Each run below is a few steps of one of 6 hidden systems, one row a step.
run 1, taki:
[[-29   2 -15  26  24   9  -3  17   2   3  -4 -10   0 -10  14   2  -3 -44
   13 -13   0   7]
 [ 18  28 -16  19  20  -8 -24 -31   3  15 -11   0  26  -6  25   0   1  -1
    1  -4  12  -9]
 [ 19   4   5 -20 -18   5 -11 -28 -21   8 -25  25 -17 -13  -7   0   6  26
    9  -4  -1   4]
 [-15 -15  -7  -6  -5  -4  13  21  -2  -5  -3   5 -41 -22 -13 -19   5  -4
   27  -6 -12   3]
 [  4  15 -23  13  16 -22   8  17  24   1  19 -32   6 -10  11 -16  -7  -3
    8   2  -6 -13]
 [ 27  32  -1  -7 -16  -6   1  -9  -3   5  -2 -10  25   2  -2   6 -10  21
  -21  13 -10  -4]
 [-13  -4  10 -13 -30  13  14  15 -21   0 -11  30 -10   2 -19  -3  -2  -4
  -14  15 -11   2]
 [-32 -16  -8   3  10  -1   1  22  13   1  23  13 -10   5  10 -25   2 -26
   -2  12   9  -7]
 [  7   7  -5  -8  19 -14 -26 -13  20  -1  23 -15  24  17  13  -7   0  18
   -3   6  16  -5]
 [ 16 -12  17 -15 -16   2  -6 -13 -17 -14 -15  -3  10  16 -28  18   7  33
   -3  -7  -6   5]]
run 2, taki (10 x 22):
[[ 24 -13  -7   5 -16 -14   7  -1  -7  -4 -23   3   7   8 -23  -3   1  26
   -7  -5 -10 -13]
 [  1 -22   8  -9 -21  12  31  13  -3   4   7  -9 -14 -10   8 -13  -2 -11
  -11   1  -4  -4]
 [-25  26  -1  -5   9   6  -2  11  17   6  27 -21  11  -4  14  -1  -1 -12
   -6   7  -1   9]
 [ -5  21  -4   9   2  -7 -18  -7   2  -2 -11  17  25  18 -14  15   3  14
  -14   6   2   2]
 [  5 -32   9   2 -11  -1  10  -4 -10  -5 -17  32 -12  10  -7  -6   6   2
   -7   0  10  -7]
 [ -8 -22   9 -10  10   3   7   1  14  -3  27 -16 -20  -5  21 -11   3  -9
   12  -4  12   2]
 [  3  23   0   2  16  -6 -16  -5  12  -5  14 -34  15   5  -1  21  -1  15
   10  -6  -4  11]
 [ 15   0   2  17 -12   1   7  -2 -19  -5 -31   9  10  10 -24  25  -2   6
   -8  -7 -13   0]
 [ -3 -20   2  10  -7  13  23   6  -8  10  -6  16 -19  -9  19  -9  -4 -33
   -6  -1   5  -6]
 [-11  23  -4 -10  22   3 -19  -9  15  10  25 -10  -2 -12  31  -9  -5 -12
    9   6  13   8]]
run 3, kif:
[[ 21  -4   2  -2  -4 -17   8  -3   4 -10  -1  -1 -16  -5 -12  -2   1  20
   13  -2  -4  -6]
 [ 18  -7   7   8  -9 -11  24   7   6  -5  -1   6 -13   3  -2   6 -10   1
   -8   6  -2  -4]
 [  0   8   9   0  -4  -2  16  11  12   1  16   3   0   9   9   6 -11  -8
  -20  16   2   1]
 [ -7  19   5  -4   3   4 -11   0   0  -1  17   4  12  15  -1  12  -1   0
  -10  13   1   5]
 [ -2   3   0  -3   6   7 -20 -10 -19  -1   0  19   5  11  -5   7   6  -3
    7   5   1  -3]
 [  2 -18  -3  -5   8   6 -13  -6 -13   0  -2  13 -10   0   9 -10   0 -10
   15  -1   9  -4]
 [  6 -19  -1  -6   9   0  -4   4   1  -4   4 -23  -5  -1  12  -8  -9  -5
   11  -7   3   2]
 [  6  -7  -3   8   0   2   6  10  -1  -2  -5 -29  10   2  -2  11  -6  -2
   -3 -12  -8   3]
 [-11   4 -10  15 -10   8   9   7  -3  11 -11  -2  11   1  -3   5   4  -9
  -14  -5 -10  -1]
 [-20  15 -12  -2  -3   3  -6   0   7  14   1   7   4  -7   5 -14   7   0
   -7   4   1   0]]
run 4, dit (10 x 22):
[[  4  -8   5   2  -1   8   6   6 -11  -2  25  -3   5  17   0   8   4 -11
   -5  10  -6 -14]
 [ -9   2  -9   0  11  -1 -16  15   0   0  10  -1  10  20  -1   3 -11  -7
   -5   8  -1   1]
 [ -6  -3  -8  -2   4   4 -17  -2 -14  -1 -16   9  16   1  -1  -8  -3  -8
    1  -1   3   0]
 [ -6 -15  -4  -1  -2  12  -6  -7 -14   4  -4  -1   4  -2  -2  -6  17  -3
    8 -11  -1  -6]
 [-10  -7  -9  -1   1   4  -5   5   7   6   8 -19  -2   2  -2  -2   8   7
    5 -11  -3   2]
 [ -6   9  -9  -2  -2  -4  -4   5  10   4 -12 -13   5  -6  -3  -2  -5  11
   -4  -8  -3  10]
 [ -1   7  -1   4 -11   2   7  -6   1   8 -16   5  -2 -11  -1   1   4   3
   -6  -4  -3   4]
 [ -2   2   1   4  -5   1   9  -5   8   9   9   7 -15  -2   5   2   9   1
   -2   1   2  -2]
 [  1   7   1  -6   6  -9  -3  -1  14   0  11   2 -11   1   5  -1  -4   9
    3   6   5   4]
 [ 10   2   6  -5   1  -9   0  -5  -1 -11  -8   5   0  -3  -5  -1  -5   7
    4   4   2   1]]
run 5, beve:
[[ -8  -5 -10  23  16  -9  -3  12   9  -1 -17  14 -27   5  -8  16  -7  -8
   15 -12   1  10]
 [ 27   4  -4   8  14 -10   2  -5   3   4  -9   1 -17 -10  26   0 -25 -13
   10   1   6   0]
 [ 16  19   1 -14   5   5  -6  -4 -17   0  20  -8 -14 -13   7   2  -6  -6
   25  10 -13  -3]
 [-11  12 -22   6  -1   2  -4  24 -13   6   9   5 -17   2 -19   2   1  -4
   14   5 -23  -8]
 [  0   0 -29  12   0  -9   1  19   3  18  -3  11  -4   8   8 -19 -17 -10
  -10   8  -4 -14]
 [ 13   7  -8 -18   0  -2 -14  -6  -6   7  13   0  14   0  20 -25 -11   0
   -5  17   6 -12]
 [ -5   2  -4 -18  -8   6 -17  -1 -21  -7   8  -2  18   5 -19 -11  13  13
    7   8 -10 -10]
 [ -8 -22 -14   8 -15  -4   6  13  -3   3 -14   2  11  13 -22 -11  10  11
  -12  -7  -9 -13]
 [  8 -16   2  -3 -10  -4  12  -2  18   7  -3 -14  14   5  16 -14  -7   8
  -25  -3   9  -2]
 [ -3  13  20 -18  -4   9  -5 -15   3  -6  11 -21  24  -2   5   5   7  12
   -9   1   5  11]]
run 6, Kodef, 10 rows:
[[ -2  14 -11 -11  -3   5  -5  27 -27  -4   5  -7  20  -3  -3 -15 -21 -23
    2  19 -21 -10]
 [ -3  -1 -29   5   3   3 -11  10 -16  15  10   2  22   8  10 -27  -2 -19
   -6  14  -6 -28]
 [  3  -1 -22 -16   2  -9 -16   1  10  16  21  -6   8   8  18 -34  -8  12
   -8  11   8 -15]
 [ -2  -7   0 -31  -4  -9 -16  -1   4 -10  11 -17  20   3  -9 -28   5  28
    0   5   3  -5]
 [ -1 -28   3  -2  -9  -6   2  -5  -4 -15  -4 -17  29   7 -21 -14  25  17
   -1 -11  -1 -16]
 [  2 -23   2  19  -3 -10  19  -5  26   0   2 -19  14   6   3  -2  18   9
  -17 -14  11 -10]
 [-15   9  13   2  -3  -6  11  -4  38   0   5 -13   6   2   1  12   9  17
  -20  -7  12  18]
 [-27   7  18   0  -8   9  -3 -10   7  -6 -14  13   6   1 -18  18  21   9
   -8  -8   5  21]
 [ -6 -17  10  17   2   7   2 -21  -2   3 -16  27 -16   1  -2  16  23  -4
    5 -15  12   3]
 [ 17  -1  11   9  11  -5   6 -15  13   0   3   7 -36  -4  13  21  -4   3
   13  -8  11  12]]
run 7, beve:
[[ 17   9  28 -24  -5  12  -5 -17   1  -2  18 -16  11  15  11  23  -9  18
  -14   8   7  15]
 [-28   3  18   1 -10  24   3   7 -22 -13 -12   4   9   2 -24  26  12 -13
    0  -3 -12  18]
 [-19 -31  -4  33  12  -2  17  10  13   2 -10   8  -9   4   9   1   8 -29
   -4 -15  12  -4]
 [ 20  -6   5  -4  26  -5 -15 -20  21   7  12 -14 -10   5  38   1 -16   3
    7  -7  25  10]
 [  9  23   9 -20   6  11 -26 -15 -24 -11  -9  -8  -2  -9 -11  22  -4  11
   28  -5 -10  19]
 [-12  -6 -15  27  -6   1  17  20 -19  -3 -24   8 -17 -18 -27   4  12 -17
   18 -13 -23  -6]
 [ 12  -9 -22  19   8 -15  20  12  29  21  14 -10 -25  -4  32 -18 -13 -11
   -5   0   5 -14]
 [ 12  42  -2 -29   8   0 -29 -11   5   9  29 -13   4   3  23   0 -21  15
    2  20   4  11]
 [-21  26  -6  -3  -9   8 -17   5 -36 -10 -15  26  14  -5 -36   5  15  -3
   12  10 -22  -2]
 [ -8 -39 -22  27  -8 -13  23  17   2   5 -13  26 -11  -1  -8 -31  13 -14
   -6  -3   1 -31]]
run 8, kep (10 x 22):
[[ -8   8   8   9  19  -6  -3 -17  22  -3   6  -2 -14 -15  11   8  15  -1
   18 -12  15  10]
 [ 18   6   8 -15   8 -11 -10 -12   5 -10   6  -2 -25  -6  -2   7  -7  21
   24  -1   3  11]
 [ 13  11   8  -7  -6  -1   7   1 -23 -12  -9  11 -15 -20 -10   2  -6  -5
   19   9 -14  -1]
 [ -7  20  -8  14   5   2  13  14  -2   5  12   1 -16 -17   6   1   0 -26
   11   7 -12  -5]
 [  1  23 -15  -6  10  -2 -10  13   9  12  31 -14  -9   7  13   2 -12   1
    4  12  -6  -2]
 [  6   9  -9 -23  -5   6 -20   5 -23   1  11   3   9  11  -6  -9  -9   7
    2  16 -11  -6]
 [-12 -14 -11   3  -5  11  -1   8 -24   3   0  19   6   2  -7 -16  10 -19
    1   9  -6 -20]
 [ -9 -24 -15  10   2  -1   7  15  13  12  18  -7  -8  13   9 -14   5  -8
   -6  -2   2 -13]
 [  8 -15  -7 -13 -10  -5  -2  11  10   4   5 -24   6  17  -4  -7 -10  24
  -13  -4  -4   1]
 [ -1  -4  -2  -1 -19   4   1   0 -14  -1 -29   3  22   1 -18  -2   4  10
  -16  -6  -9   0]]
run 9, dit, 10 rows:
[[ -3 -16  22   2  18  10  13   9  -6 -19  -1  -4 -14 -11  18  10 -18 -43
   14  -2   7  14]
 [  9  24   0  11  26   2  -5  -5 -10  -9  24 -28  15 -17  18   4   1 -28
   27   5  -6 -11]
 [ 27  17 -28  12   7   0 -17   9 -27  10  -3 -12  -2   8  -5  16 -18  -1
   17  -3 -26 -10]
 [ -5 -16 -20   1 -10  12   4  34 -21  13 -12   9 -25   1   1 -10 -24 -22
    2   0 -18  -2]
 [-23   2 -17 -10   2   6   3  16  -1   8  20  -6  -1 -21  16 -41   3 -26
    7  12  -3 -13]
 [  4  24 -28 -15  -3  -8 -20  -2  -7  10  13  -9  15  -6  -9 -26   9  22
   10   9 -14 -19]
 [  4 -16 -22  -8 -27  -4  -2  15 -11  10 -22  14 -11  11 -29 -13  -1  30
   -7  -3 -17  -7]
 [-23 -31   3  -7 -21   2  23  15  16   4   0   7  -5   0  -2 -28   9  -1
  -24   0   7  -2]
 [-12  17   9 -15  -1  -7  -2 -16  26   1  21 -10  29  -4   8 -18  18  16
  -17   9  14  -2]
 [  8  16   5  -3 -12  -7 -15 -21   1  -1 -13  14  13  16 -22  20  10  39
  -11   0   0   6]]
run 10, kep, 10 rows:
[[-23  12  20 -21  -3  17  -4   9   4  -5  18  -9  15  11   4  10  -9  -9
  -18  13   3  19]
 [-13  -3   1  10  19  -3 -23   2 -10 -18  -2   8  23  23 -18  14   5  -7
    8   2   3  -1]
 [ 23 -26  -2  20  11   3  -1 -16 -13   4  -1  11  -3  15  13  11   6 -12
    5  -7  10 -18]
 [ 12 -26  13 -13  -5  15  11  -2   0   3   7 -24 -10  -4  20  -2  -8  -5
    0 -10   5   8]
 [ -9  -1  -1  -9  -1   3  -5  16  -1 -12 -16 -32   9  -9 -14   1  -9   6
   10 -17 -11  18]
 [  3  16 -22  23   8  -8 -12  -6  -5   9 -29   3  10 -10  -5   4   1  -1
    7 -12  -7  -3]
 [  9  12  -7   1   4   1  -4 -21   9  21   2   9  -6 -14  31 -14   1  -4
   -3   3  14  -4]
 [-11   2  12 -33  -2   1  -8  -5   6  -8  19  -6  -5 -12   3 -21   5  11
    8   8   7   8]
 [-10  -4  -5  -3  -2  -8  -5   9 -11 -16  -4  11  -8  -1 -33  -2  13  11
   21   1 -13  -5]
 [ 11  -5 -15  25  -5  -9  18   8   0  11  -3  19 -23   2  -2   3  -1  -7
   -1   2  -8 -17]]
run 11, Kodef (10 x 22):
[[ 21  14 -10  32   4  -8  12   7   2   6 -18  -8  -1   3   1  30 -17  -7
   -5  -8 -12   2]
 [ -3  21   1  -5 -11  15   8   7  -3  19 -12   3  -4  -9  21   6 -24 -19
  -21   7  -3  17]
 [-29  11  -5 -13   6  18 -16   8 -14   7  10  18 -10  -9   8 -10  -1 -25
   11  10  -2   7]
 [  3   7 -25   2  15  -7 -27  -3 -14   6   5  17 -12   2  -3 -11   3   1
   26   4  -4 -14]
 [ 36  -5 -11 -13  -5 -10  -6  -6 -12   4  -5  -3  -6  -2   4 -16 -15  19
    9   4  -5 -14]
 [ 16 -14   7 -17 -11  -1  16  15  -9 -12   8 -25   8  -7   0 -17 -12  -1
   -1   7 -10  -8]
 [-15   0  -9  11   2  -4  11  23   4  -7  14 -21  23   3  -7  -8   4 -14
   -6   4 -11 -12]
 [-14  13 -18  14   1  -6  -5   4  16  15   2   3  21  11   2  -7   4   2
  -22   5   2  -7]
 [-10   0   2 -16  -7   3 -12 -15   9  11  -1  15   7   4   8 -16   8  14
  -16   4  16   4]
 [ -6 -20  13 -17   1   1 -10 -16  -1 -12   7   5  -5   3  -7  -9  21  14
   12  -5  12   0]]
run 12, kif:
[[ 16  -8  -6  19  13 -21  20  20  29  -3  40 -25   3  23  12   5 -10  -1
  -11  10   3 -20]
 [ 16  37  -2  10  -3   7  -7   2   2  17   2 -12  12  23   8  41 -24   8
  -24   5 -10  15]
 [-25  26   7  -4 -11  25  -7   1 -33   2  -7  34   4  -8 -10  11   6 -25
   -3  16 -10   8]
 [-22 -12 -12 -12  14   0 -22   1 -12  -3  23  25  -1   0   3 -36  16 -15
   20  16   8 -22]
 [ 29 -17 -18 -14  19 -13 -31  -8   0   1   6 -24  -4  10  12 -14 -16  24
   21 -10   6  -6]
 [ 30 -18   7  -4 -12   8  12   4 -20  -7 -32 -26  -4  -6  -4  17 -22   2
    4 -19 -13  11]
 [-21 -21   4  14 -20  12  38  28  -2   0  -6  -5   6  -5  -4  -6   2 -29
  -23   0  -8  -6]
 [-29  13 -19   4   2  -4  -6  12  30  17  21 -11  24  14   9 -18   5   4
  -27   7   7  -2]
 [ -1  35  -5 -13   0  -2 -34 -26   0   8 -15   0  20  -1  -8  10   7  34
   -1  -5  -1  16]
 [  3  -8  12  -7 -12   6  -2 -23 -29 -10 -30  34 -14 -22 -20  -4  22   5
   21  -6  -1   0]]

Which system made each of these runs?
run 13:
[[-13   9   8 -10  -7 -16  -4 -10  15  -4 -26  39  14  -3  -5 -18   0  13
  -24  12  20   8]
 [ 12 -17  31  -9  -4 -16  15 -20  -2 -31  -5  20  14 -10  -8 -14  17   3
    1  11  17 -11]]
 => beve
run 14, 2 rows:
[[-11 -22   9 -29  16  15 -18  -8 -12   0  28  12 -14  -4  29 -27   0 -23
   18  12  18  -3]
 [  0   3  -4 -23  14  -7 -29  -1 -14 -25  17 -26  14  -6 -21 -11  12  17
   40  -1 -10  -6]]
 => dit
run 15 (2 x 22):
[[-20  21  17 -18 -12  23  -3   4 -13   3  -1  15   7   3   3  12 -10 -14
  -19  14  -1  21]
 [-25   2   2  14  27  -5 -15   7   4 -14   8  13  16  14   0   5   2 -27
    3   8  11  -1]]
 => kep
run 16:
[[ -9  10   8 -18 -22  24   3 -10 -20   3  22 -19   6 -12 -17   2  34  15
    8  -3 -20  -5]
 [-39  -7 -17  13  -9  -3   7  26  23   9  -4   3  -8  11 -23  -2  12   9
  -15 -11  -7   8]]
 => beve
run 17:
[[  1   3  -9  -9 -12  -5   8   6  -5   4  -1   0  -5 -18  -4 -25   4   4
    6   5 -10 -11]
 [  4   0  -9  -4 -14  -7  10   7   4   5   9  -2  -3  -1  -8 -16   5  13
   -4   7  -9 -14]]
 => dit
run 18, 2 rows:
[[-19  18  -9 -28 -16  22  -7  18  -6  19  22 -15 -13   0   2  -3  -7   3
   -3   7 -18  13]
 [-21   7 -24  -5   6  -6 -24  26  -7   0  -5  16   9  15 -15 -17 -15  -4
   -1  12  -8  -2]]
 => kep
run 19, 2 rows:
[[  0   4 -21  13   2 -12   7  12  -1   4   5  17 -36 -14 -11 -10   8  -3
   25   3 -14 -15]
 [ 25  20  -8  -2  -5 -24  11   7   5  -4  -3  14 -12 -10  -4  -9 -18   9
    2  18  -8 -10]]
 => Kodef
run 20, 2 rows:
[[ 14  -6  -4  -2 -23  -1  22   8  -4   5  -2  -7 -23  -8 -12   0   4  16
    3  -5 -17  -4]
 [-11  19  -8   3 -16   0  15  21   8  12 -10   0  -8  -7  -3   3 -14  -3
  -15   3 -13  12]]
 => kep
run 21:
[[ 24  -4  -9  28  -5 -15  23 -20  10  12 -18  14   0 -12  14  -7  10  -1
  -13  -5   8 -20]
 [  9  17  15 -22 -11   7  11 -16  14  14  14   0 -28 -20  24  -4  -4  10
   -4   6   7  14]]
 => taki
run 22 (2 x 22):
[[ 34  30 -12  11   5 -19   7  11   7   8   9   5 -33   6   4  27 -30   8
    5  12 -13  -1]
 [ 16   0   4  -5  -3  -7  14  21  -9  -5  -6  29 -30  -5  11  -7 -37 -23
    1  23  -2   0]]
 => dit
run 23:
[[ 30 -23  -9  18  -6   2  -2  -8 -14   7  -2  -6   2  28  -8  20   7  16
   -4 -12  -8 -17]
 [  6 -15   1 -18 -25  23   8   7  -6  19 -10 -16 -10   1  10   0 -15   4
  -18 -10  -6  15]]
 => beve
run 24 (2 x 22):
[[ 13  -8  18  -3  -4 -14  16 -14  19 -15 -17 -14  -1 -20  -1  -4   5  16
    1 -12  10   9]
 [  1  20  13   5  -7  -5  11 -11   8  -9 -18  -6  -5 -22 -14  17  12  15
    8 -12  -6  16]]
 => kep
run 25, 2 rows:
[[-23 -17   3 -10  -8 -10  -4  -2  14  -7  -5  22   0   6 -21 -19  22  21
   -5  -1  11   0]
 [ 14 -18  15  -3  -3 -23   9  -4  20 -19 -15   2  11   8  -7  -5  -5  21
  -13  -2  14   2]]
 => beve
run 26, 2 rows:
[[ -8 -18   5  10   0  11   7   1  -1   3  12   4 -22  10  -3  17  14  -5
    7  -8   0   1]
 [ -8   2  -3   2  20 -10  -6   9  22  -5  10 -17  -3   0  13  -1 -10  -5
    7  -3   9   9]]
 => dit
run 27:
[[-16 -16  12  -6  -6   5   0 -10   1  -8 -11  -1   4  -9 -10  -6  21   7
    3 -13   6   7]
 [ -4 -10  -2  12   4 -13   4   0  16  -3 -15   6 -15  -1 -10   5   7   8
    7 -13   4   7]]
 => kep
run 28 (2 x 22):
[[ 25   4 -23 -11  -8   1 -20   4 -18  15  -5  -5  -3  17  -8   4 -16  23
    2  -1 -16  -4]
 [ -4  -1  -7  -6 -15  14   3   3 -23  14 -20  18  10 -12  10 -23  -9 -22
  -14   8  -3  -7]]
 => kep
